The rows below come in pairs that one turn or mirror swaps. Which row does each named row swap with?
k_667: [  0  14  -8  10   3   8   1 -11 -15  -6   2   7 -10   6   7 -14  -7   4
   6   0]
k_376: [ -1   8 -13  12  -4  20 -21   6   3  -1   4   4 -11  -3  -8   0  -1   5
  -4  12]
k_718: [ -8  13  -9  16   1  17  -8   2 -10 -13  14  -4  -9 -18 -13  -6  -6  -1
  -6   9]
k_964: [  2   1 -11  10   6   5   0  -6  -1  -4  -6   0  -7  -1   2 -20  -9  16
  14  10]
k_444: [  8  12 -15  -6  -1   5   3   1  -4   3   1  -8 -13  -7   5 -11  -9  -2
   6  22]
k_932: [  6  12 -19   8 -13   2  -4  -3  -4 -13  -7   7 -11 -22  -3 -18 -12  10
  -4  19]
k_553: [  0  12   0   2 -12   4 -14   8 -11 -12  -7  -5  -4 -10   4 -14 -15   6
   5  24]
k_252: [  1  -8 -10   7   0   1   1   4  -9   4   2  -3  -4  -5   0 -25  -1   9
  -6  21]
k_296: [  9   6  -2  15   2  14  -4   1   0 -10   2  -3 -13  -1   2   3  10  11
   0   8]
k_501: [  2  17  -4  11   2  14  -7   8 -11   2  -6  10  -2  -6   2   4 -12   8
  -3   3]
k_23: [  0  20  -7   4   0   6 -14   5   2   6   0   7 -22  -2   4 -16  -5  18
  -8  15]
k_981: [-17  10  -1  12 -11   7   5  13  -1  -6   6   1 -10 -10   5  -3   3   8
  -3  17]
k_111: [  1   7  -8   6   0  18  -7  -1  -4 -15   7  -5  -8   5   8  -9 -21  17
   2   8]
k_902: [ -5  13   1  18   3  -5  -5  -3 -17   1   8   3  -2 -13   9 -17 -13  -1
  -4  14]
k_245: [  2  11 -19  12 -13   0  -5  -5  -6 -12  -4   9 -13 -22  -3 -17 -12  10
  -7  21]
k_224: [ -1  21   1  15   3  14   1   2  -2  -5   2   0  -2 -14  14 -10 -15  13
 -11  16]
k_723: [  1  12  -5   7   0  17  -1  14 -17  -8   3   2 -16  -8   1  -5  -4  21
  11  10]
k_262: [  1   4   0  11   2  13  -7  -1  -2 -10   2  -2 -11   0   4   0  13  11
   0   4]
k_778: [ -5   9 -15  -3  -2   6 -15 -10 -14  -8   8   3 -22  -8  -9  -9   0   6
  -4  18]
k_176: [  8   5  -1   0 -16   1 -13  -5  -4   4   3   9   0  -7   6 -11  -2  17
  -5  10]
k_465: [ -5   6 -16  10  11   4   0  -7  -7  -5   4   1 -13 -18 -10   0  -3  12
   5  18]
k_575: [ -2  16   2   5 -10   1 -17  -1 -17  -1  -9  -2 -10   2   2 -13 -13  -1
   1  17]
k_496: [  5  15  -3  14 -14  25   1   0 -10  -7   6   2  -8 -13  -2 -15  -6  17
  -6  27]
k_701: [ -6 -12 -11  10  -5   6  -6  -1 -11   6   8  -3 -12   0   3 -13  -3   8
 -11  17]
k_989: [  3   7  -4   8 -13   8  -6  12  -1   6   2  -2 -18 -10   6 -15  -1   0
   1  -3]
k_906: [  2  21  -2  12   2  20   1   3  -3  -4   2  -4  -1 -16   8  -4 -13  10
 -13  15]
k_811: [  2   9   4  11   2   9   0   1 -19  -1  15   0   5  -9  -4 -12 -15   8
   5   9]
k_109: [  8   6   7  10   3  17   5  10  -5  -6   6  -4 -19  -8  -4 -17   2  17
  -9   9]
k_300: [ -8   4   0  11  -7  13  -1   7   0   0   1   2 -12 -10  -7  -5 -18  16
 -13   0]
k_776: [ -2  10   0   4 -12  11 -14  10   1  -6   7  11 -18 -10   0 -16  -1  -2
  10  13]
k_907: [ -1  13  -5  14   1   5 -20   9 -17  -6  11  -6  -7 -12   5 -22  -1   9
 -10  12]
k_565: [ -7  15   0   8   4  -2   7   7   7  -6   3   4 -10 -12   0 -22  -4   0
  -3   9]
k_181: [ -2  15 -11   8  -8  11   0 -11  -5  -9 -11  -5 -25 -19   0 -10 -11   8
  -3   8]
k_852: [  7   1  -3  -3  -4   1  -8  -5  -3  -3   0  -3 -10  -7   8 -21   5   1
   5   2]
k_242: [ -7   9 -14   2   1   5 -13 -11 -16  -3  11   2 -22  -8 -10  -7   1   5
  -7  17]
k_894: [ 12  11 -11   7 -17  16   1  -5   0  -3   7   8 -17 -15   3  -5  -7  10
   6  13]
k_840: [-21  18   2  10  -1   4   1  -1  -7   5  -5  -4 -15  -9   1 -16  -6   3
  -1  12]
k_142: [ 11  15   0  -8  -4   9  -2   3  -7  -4   1  10  -8  -6   5 -12   5  -4
   3  11]
k_702: [ -3   6  -6  21  -7  -1   3  -6 -13  -7  -1  -9  -8  -4  -9  -8  -9  -5
  -5  13]
k_404: [ -5  11  -5  12  -3   8  -4  -2 -14 -13  -5   5   3  -3  -9 -18   3  21
  -8  10]
k_401: [ -4  10 -17   0  -3   8 -13  -9 -16  -6  10   2 -28  -6  -5  -7   1   9
   0  16]
k_737: [ -5   0  -8  15  -6  18  -4  -5 -16  -4  14  10  -2  -9  -2 -22 -15   6
  -5   9]
k_469: [ -2   9 -16  10 -12   1  -3  -2  -3 -13  -4   7  -7 -23  -8 -15 -15  11
  -8  19]
k_358: [  5   7  -3  23   4   5  -2   0 -11  -7   8   7  -8  -5   0 -18 -13  -4
 -16   8]

k_852 swaps with k_902
k_23 swaps with k_404
k_262 swaps with k_224

